One turn moves each row of this set onto another row. After a few examples, where does it send each row asked below?
K_155: [-22  18 -11  -5   6 -11 -22  -7  22  -3   5 -18  11   4 -10  -4  16  -8
   6  16   8   8  -7]
K_46: [-11   6 -10 -19   8 -19   3  10   9   3   6  -1  -7  13   7   1   6  15
 -11   6 -20  -5 -16]
K_264: [-10   4 -19  20 -19  -4 -18  -2  14  24 -11 -18   2 -11 -22   3  19  -5
  -3  -4   6 -11 -14]
K_36: [ -9  21  -3 -14 -13 -22 -11  10  23  -4  10 -12  -3 -20   5   1  15   1
 -19 -18  -2  -9  -4]
K_320: [-22   2 -21   7 -16  -7 -17   1  24  25  -3 -15   0 -21 -26  -3  23  -1
 -15   7  15 -16 -16]
K_605: [-16   6 -23  12 -17  -5 -17   9  17  26  -9 -12  -2 -17 -25   1  30   1
  -6  -1  10 -10 -14]
K_242: [ -5  15 -22  -8  -2 -11 -27  -5  29   1  -3 -29 -16  -7 -11  -4   9  20
  -4   6   8 -27 -14]
K_222: [-17  14  -5  13   6   8  -8  -1  17   9  16   7  -7  -7  -3   7  23  -2
  -8  -3 -11 -11 -21]
K_574: [ -8  15 -28 -15  -2  -7 -23  -4  27   6  -6 -32 -17  -5  -7  -5  16  19
  -6   5  10 -25  -6]
K_408: [-16 -10 -13  -4  -5  -6   6   0  -1   7   2  11  15  14  -7  -7  20  -1
 -17   5  -7 -11   0]
K_263: [ -6  -4 -21 -14  -8 -23  -9  -3  11   3 -11 -17 -18  -5   1 -10 -11  20
 -13  -2  11  -8  -1]
K_491: [  5   2 -19  -5  16 -27 -14   9   6  -6  21 -14   1  -1 -15  -5  17  10
  -1   0   7  -6   6]
K_262: [-13  -5 -28  -7 -10 -25 -15  -7   9  -3  -7 -16 -11   6  -7 -13  -8  21
 -14 -14   5 -13  -2]
K_279: [-15  17 -25  -8  22  -4 -10   2  19  10   1   9  -5  -2  -1  -4  15  11
 -31  -8  11 -13 -21]
K_963: [-15  -5 -25 -15 -13 -16 -14  -6   9   0  -6 -13 -18   7   1 -18  -6  25
 -11  -2   9 -11  -6]
K_245: [ -4   1 -26  -5  16 -25 -14   6  15 -11  16  -9  -2   1 -21 -10  13   7
   4  -7   3  -1   6]
K_619: [-20  -7  -7  -4 -15  -4   7   5  -3   8  -1  10  10   3  -7 -11  20   3
  -4  12 -10 -12 -10]
K_812: [ -9  -3 -12   4 -29 -21  -5   9  17   7   5 -25 -10   7 -24 -14  15   2
  -2  13   4 -11  -3]
K_271: [-21  14  -5   8   5   0  -4   2  25   8  17  10  -6  -4 -11   5  27  -3
  -7  -4 -11 -11 -25]
K_130: [-14   0 -25  -9 -10 -22 -16  -1   4  -2 -13 -14 -16  13 -11 -20  -4  21
 -17   1   3 -18  -6]
K_445: [ -9   9 -30  -5 -17 -20 -11   4  11  10  15  -9   2   5  -5  -1   8 -18
   1 -18 -17 -22  -4]
K_685: [ -4  -2 -12   1 -29 -18 -13  12  25   9   1 -19  -6   4 -29 -15  12   2
   0  13   3  -6  -4]
K_804: [-16   3 -23   7 -19  -2 -20   3  16  24  -8 -13   1 -22 -21   0  19  -3
  -9   2  18  -8 -18]
K_912: [-12   2 -16 -18   3 -17   0  10  11  10   9   6  -5   8   8   1   4  12
 -14  10 -22   2  -8]
K_541: [-18  22 -10  -7   4  -5 -20  -5  19   8   8 -16  16   8 -10  -2   8  -8
  11  10  12   0  -9]
K_348: [-13 -17 -10  -3  -4 -10   7   4   6   9   4   6   9  15  -8 -12  23  -2
 -16   2  -9  -8   5]
K_674: [-17 -14  -4  -5 -12  -2  -3   8   1   9   2   7   9   9  -8 -10  21   3
 -15  11 -11  -9   2]
K_589: [ -8  22  -7 -18  -9 -22 -15  12  23  -1  12 -10  -3 -22   4   0  11  -5
 -23 -12   2  -7  -5]
K_863: [ -9  11 -24  -8  21  -5 -12   2  21  11   1   5  -4  -6   0  -4  12  15
 -25  -9   3 -11 -33]
K_824: [-20  19   0 -18  -8 -24 -16  11  20  -1   9 -16  -7 -13   8   6  14  -5
 -18 -15   7  -9  -8]
K_512: [ -8  -2 -15   6 -28 -15 -11  13  25   9   2 -21  -9  10 -24 -18  18   1
  -2   5   8  -5  -2]
K_309: [-14   4 -15 -25   2 -19   0   4  12   4  10   5  -6   9   5   0  12  13
 -13  10 -24  -4 -12]
K_813: [-12  22 -30   0  19  -4 -10   2  22  13   3   7  -8  -4   5  -5  12   9
 -23   1   8 -16 -26]
K_27: [ -9  15 -25  -7  26  -8  -5   4  25   5   3   6   1 -10   2  -4  12   4
 -24  -4  13 -11 -22]
K_817: [-14  13 -22   2 -18 -17 -15   3  17   3  10  -8  12   5   0  -4   5 -12
   1 -15 -21 -25  -2]
K_243: [-14   2 -22  10 -23  -5 -17   1  14  20 -14 -17   3 -16 -22   3  16  -6
  -6  -1  16 -11 -14]
K_360: [ -2   2 -27  -3  19 -24 -16   3  14 -11  15 -12  -2  -2 -19  -8  17   4
   3   4   0  -3   7]
K_879: [ -6  -7 -28  -9 -12 -22 -14  -3   7  -2 -13 -16 -14  -1  -4  -9  -8  19
 -14  -7  14 -13  -6]
K_890: [-15  26 -23  -6  20  -2  -4  -7  20  12  -3   0  -4  -2   6  -1  22   2
 -24   0  10 -14 -21]
K_247: [-19  13 -21   5 -21 -10 -14  -1  15  21  -9 -16   3 -23 -24   4  22  -5
  -9   0  14  -8 -11]
K_174: [-22  -8 -14  -2 -13  -4   4   2  -2  11   3  10  15  10  -6 -10  24   0
 -14  11  -6 -13  -2]
K_59: [ -9  16 -22 -12   2  -9 -24  -2  31   9  -4 -33 -18  -3 -17  -1   8  14
  -9   1   8 -24 -14]
K_16: [-11  -7 -27  -6 -11 -20 -15   2   2  -2 -14 -12 -14   5  -4 -14  -7  23
  -9  -4   8 -15  -4]
K_970: [-15  19 -22  -5  21  -5  -3  -2  19   9   1   8   2  -3   2   2  18   6
 -30  -3  13 -12 -21]
K_745: [-22  21 -14  -8   0 -10 -21  -9  17   0   6 -20  15  -1  -8  -2  21  -6
   8  13   9   6 -10]
K_885: [-10  16 -24  -4 -21 -17 -10   1  22   7   9  -9   9   2   1  -4   5 -10
   1 -18 -22 -20  -4]
K_405: [-13   9  -5   5   4   6   0  -1  20  14  21   3  -3  -7 -11   6  24  -7
  -6   0 -11 -11 -26]
K_723: [-14  -7  -9  -3  -8  -4   0   1  -3   1  -2   5  19  12  -5 -11  21  -6
 -10   9 -11 -11  -3]

K_247 -> K_723
K_491 -> K_824
And these:
K_264 -> K_348
K_512 -> K_912
K_174 -> K_16
K_309 -> K_242
K_745 -> K_817
K_243 -> K_408
K_360 -> K_36
K_813 -> K_605
K_59 -> K_405
K_320 -> K_619

One turn moves each row of this set onto another row. After a few examples, where does it send each row asked below?
K_673: [  3  21  11  -8  -5  -5  25  22  16   4  16   3   1 -20  -1   8   3   1
  -1 -15 -16   0 -12 -19  -2  -8  -2   7 -38   4]
K_659: [ 19  24  12  -2  17   2  37  -4  14   3   6  -1  20  -3  17 -17   0 -12
   8 -13  -6  -2 -13  -7 -13 -14  21  -7 -31   0]
K_78: [ 13  22   7   2  -6 -29   6  -9   5  -9   2 -17 -14  18   4  -9   8  -3
 -19  -5   7   2 -24   0  -2 -23   1   3 -22   1]
K_688: [ -3   9   7 -17 -17  13   4  17   6 -12   1 -14  21  17  19 -11  -4 -12
   2  -2   6  18  -6 -13 -18 -14   7 -12 -21 -10]
K_111: [ 11  30   7 -15  -3   6  11  -4   6  -5  17   2  -4  -8  26   8  -7   0
 -10  -1  11 -17 -12 -16   4 -20  20   3 -26 -14]
K_706: [-24  16  15  -7 -10   2   3  19  20  -5   8   3  10  27  -1  -9 -11  -2
  14 -19   6  -5  -5 -11  -8  -9   1   7 -24   0]
K_67: [-10  24  26   3  18 -20  17   7   2  10   8  14  -1  10  11  -8   9   6
  12  -9   3 -21 -11  -9   3 -15   5   1 -22  -9]
K_18: [ 18  17  17  -2   4  -7  21  -6  -1  11  -5  -6   8 -11  10 -13   9 -15
   7 -12 -18 -15 -17  -9 -18  -8  14 -12 -41   4]
K_996: [  4   6  13 -26 -14  13  11  14  10 -10   2  -3  27  13  30 -18  -4  -9
  13 -14   6   4  -3 -17 -10 -13  14  -3 -28 -12]
K_680: [ -2  28  28   4  12 -17   9 -15   6   3  -3   0  -8  -4   6  -3   6   7
  10  -6  11 -15  -3   6   2 -10  13   2 -32  -6]
K_660: [-13   0  17  -7 -15   6  11  26  14 -11   4   9  10  25  -1 -17 -10  12
  -2 -18   7  -9 -11 -11 -16  -5   8  -5 -26   1]
K_992: [ 23  -1   6   5  -5 -18  10   8  -1  -8   5 -14  10   4  -2 -25  19   3
 -14  -6  -8  11 -14   8  -2   2  -1   1 -34  -9]
K_846: [  4  27  20   1 -14   0  16  21  18   6  11   6  -1  -7  -2   0  -4   2
   6  -5  -5 -18   9 -20 -12  -6 -10   2 -36  -3]
K_280: [  7  12   1   5  -4 -16  -2 -12   1   1   2 -18  -4  21   3 -20  13   1
 -19   6   7   5 -24   0   0 -12  14   8 -21  -9]
K_750: [ 12  21  15 -19  -6  11  12  -5  18  -4  -1   5   2 -13  15  -5  -8   0
   7  11  11  -8 -11 -32  -7 -17  21   2 -28  -8]
K_539: [ -4  10  17 -21 -18  11  19  14   8   3  -1 -12  17  18  19 -15  -3   5
   0 -10  16  14  -1 -15 -19 -18  16  -4 -21 -17]
K_960: [-19   8   8  -2 -18   2  -5  24  14 -20  -2   3  11  25  10 -14  -2  10
   3 -11   6   2  -3 -12  -3  -7   1  -2 -27   4]
K_295: [ 28   7   9  -6 -10 -25  14   9  10 -13   1  -6   0   0   5 -13  27  -7
 -13  -6  -7  10 -19   8   1  -2   9 -11 -28  -7]
K_911: [ 13  14   7  -8   1 -28   2 -14  -2   0   9 -16  -7   5   7  -8   9  -7
 -11   0  14   3 -22  -3   6 -15   6  17 -22 -17]
K_246: [ 25   8  -4   5  -9 -22  13   5  12  -4  10  -6   5  -1   0 -17  18 -11
 -15 -15 -13  -3 -18   3   1   6   7   8 -39  -1]

K_78 -> K_660
K_246 -> K_996
K_111 -> K_67
And these:
K_680 -> K_846
K_992 -> K_688

One turn moves each row of this set onto another row. After a few examples, where does it send each row asked below?
K_62: [ -4   3  11   4  -5 -12 -10  -6  16 -12  -7  -9 -11  -5  -1   5  10   2
  26 -10   6 -12 -10  -3  23  -7  24  -7  12 -12 -12  -7  11]
K_146: [-13   6   2  12  -5 -17 -10  -5  19   7  -1 -13 -22  -4 -10   5  -2  -2
  21  -2   6  -4 -10   0  32   2  14  -2   8 -19 -11  -2 -12]
K_908: [ -4 -11   3  24 -16 -24  10  -6   7   7  13 -16 -13   2   6  -7   3  -5
  -2   6   4  -9 -10  -3 -12  19  -1   4  29  -8   7  12  -3]
K_976: [  3  25  -5  -9  11  -5 -20  10  20  -2   9  14   7   1  -8  14  -3  -3
 -14   2 -10  -1  -8  -1   4  10   0   3   1 -22 -10  -4   4]
K_112: [ -2   2  11   9 -12 -13  -2   1  28  -5 -10  -4  -6  -2 -21   5   8  12
  16   2   1 -13  -2   1   9  -6  20   8   6 -21  10   9  21]
K_550: [  6   5   3 -22   6  -2 -13   9  14  -2  20   1  -5 -12  18  -1   3   0
   7  -1  -1   4 -17   6  18   7   3   6  10  -9 -18   2   4]
K_398: [ -5  18  -6   9  -3 -20  -1  17  10  -5 -18   6 -12  11 -17  -7   8   3
  -3   0  -3 -12 -14  14  22   1  -2   5   9 -12   6  -3   6]
K_45: [ -6  -8  18  -2  -5  -6   2  11  22  -1  16 -11  -3 -11   2   6  -9  -1
  10 -12   4   4  -3  22  -1  -2  11   5  27 -21 -10  -3   6]
K_853: [  8 -18  -6  11 -14  -8 -11  -5   8   7   1  -9  -8  -9   2   3  16   0
   2  -1   4  -1 -22 -13  10   7 -28   3  19   6 -10   5  -5]
K_11: [ -5  10  -7  20  -4 -24 -18  -1  -8   7  -9  -4  -2  13  -1  -8   0 -12
  -1  13  11 -14  13  -6 -17  12   6  -1  27 -20  -3  -8  -6]
K_782: [  3  -2   3   7   8  -2 -16 -26  10   6   2 -15 -12  -8  11  -4   6   5
  13   7   7  -2   6  -8 -30   5 -18  11  24 -14  -1  -1 -10]
K_733: [ -3   0  -1  -3 -19   9 -13   5  17   8  -1  -3  -6  -3   3  12   4  -6
 -12   7  -4   2   4  -2 -34  13  -1  14  11 -25   1 -11  -9]
K_456: [ -1  15  -4   9   5 -17 -10   3  14   3  -4  -7 -11   9   0  -3   2   2
   2  -1   3  -1  -9   8  40   8  12   5   4  -2  11  -1  -9]
K_288: [  8   1  -6   6  -6  -6 -33  -9   3  25 -11  12   6   5  -9  -3  13  -4
   0  10   4   1  11 -15   6   7 -15   7  10  -5  -4  -5  -4]
K_414: [  8   1  29  24   8  -7  -9 -13  19   4   8   2  -6   4   7 -12  -3   3
  -2   3   3  -6   4 -12   9   9  -7   5   1   9   4   4  -4]
K_160: [  4 -17 -14  -6  11   7 -21   1   8 -16   6  -7  -1   2  -2   1  18   2
  20   2  -8 -15  -6   0   2  17  19   4  18  -9   5   6  -8]
K_2: [ -3  15   2   4  10  -8  -7  17  20   0  -6  -9   7  -2 -11  10 -22   6
   1   9  -6  -6  -2   8 -16  -3  14  14  21 -25  -5  -1   8]
K_927: [-14   9   3   8 -11 -18   2   6  18  10 -12   1 -22   0 -24  -6   2   4
  19   9  -4 -13 -11   4  14  -3   6   9  10 -25  -8   6   6]
K_354: [ -2 -20  -9  -3  -3   7 -16  14  15  -5   7 -10 -12  -5  12   3 -13  -1
  11  -1   3  -3   9 -12 -25   9   1   0  21 -12   2   2  -5]
K_37: [  3  10   0 -16  -6  -4 -11   0   0   5  -6  -7  -1   4  15  13   8   0
 -12  13 -18   3  -3   0 -22  12  -8   4  14   4 -18 -12   1]
K_193: [ -7   5  20  14 -12  -8  -3  -3   9  14   4  -2 -11   7  -8 -14   7   4
  -6  20  20  -2   4  -4 -11   3  -9  16 -10 -19  -3   5  11]
K_906: [  0 -13   5 -11  -1  -7 -10   0  11   2  17   0  -3   7  12   9  -4  -1
  -1  -7 -14   4  14  -4 -10  15  -8 -14  18  11  -6   0   4]
K_898: [ -2  18  -7   5  -2 -16  -8   8  14 -19 -18  -5  -6   4 -10  11  12   7
  -7   2   9 -13 -18  -3  12  -4  15   2   0 -20   6  -2  17]
K_829: [ -2  17   8  -2  -1 -12  -7 -11  16   1  -1   2  -6   5   5   3  15   3
  -1  -2   4  -3 -14  -5  29   6  28   2  -3  -9   8  -3  13]
K_654: [  8   4 -11  -2  16  -9  -8 -15   0   3   6  -7  -8  10  10 -10  12   3
  -4   8   5   3   1  -6 -27   3 -26   3  15  -1   3   2   6]
K_909: [-11 -10  -1  -4  15  -1  -8 -12   7  -2   0  14   5  15 -12  13  14  -1
  -3  -9 -19 -13  -9  -1   0  17  12  -9  22  -4   3  -3   5]
K_694: [  6  -5  -1   7  13  -5 -12 -23  10   3  13  -4 -12   2  14  -4  11  -6
  -5  -9  12   5   8  -5 -20   5 -19  -4  21  -7   7  -7 -10]
K_815: [  2   9  12  18   7  -9  -5   2  -3  -4 -15  -3  -8   9   4 -10   5  -3
 -15   4  16  -6 -12  -7  -3 -10 -16  -3   4   3 -17 -17   5]
K_173: [ -5 -21  -3  -7  -8  -4 -13  -4  12  -1   5 -12  -5  -3 -15  19  28  -1
   0   6   6  -1  -1  15  -7   8  19   7  11 -27   3   0 -10]
K_494: [ -1   5   0   7   0  -9 -10 -22   8   3   6  -7  -6   4  -7   4  15   3
  -1   3   3  -1   6  -2 -35   7 -33   3  16 -18  -4  -2   2]
K_536: [-13 -11  -5 -14  10 -10  -3  -8  -3   9 -18  -9  -3   3  -8  19  15   8
  -6  15  -6  -6 -17   4 -12   1  20   6  21 -11  -8  -2   6]
K_115: [ -3   0  13  25  -4  -9 -18   0   9 -20   3 -17 -16  -6   2  -5  -3   2
  12   7  22 -15  -1 -12  -4   7 -14  -1   2 -17 -18   1  -8]

K_494 -> K_782
K_815 -> K_193
And these:
K_733 -> K_354
K_112 -> K_62
K_398 -> K_927
K_908 -> K_853
K_160 -> K_909
K_976 -> K_2

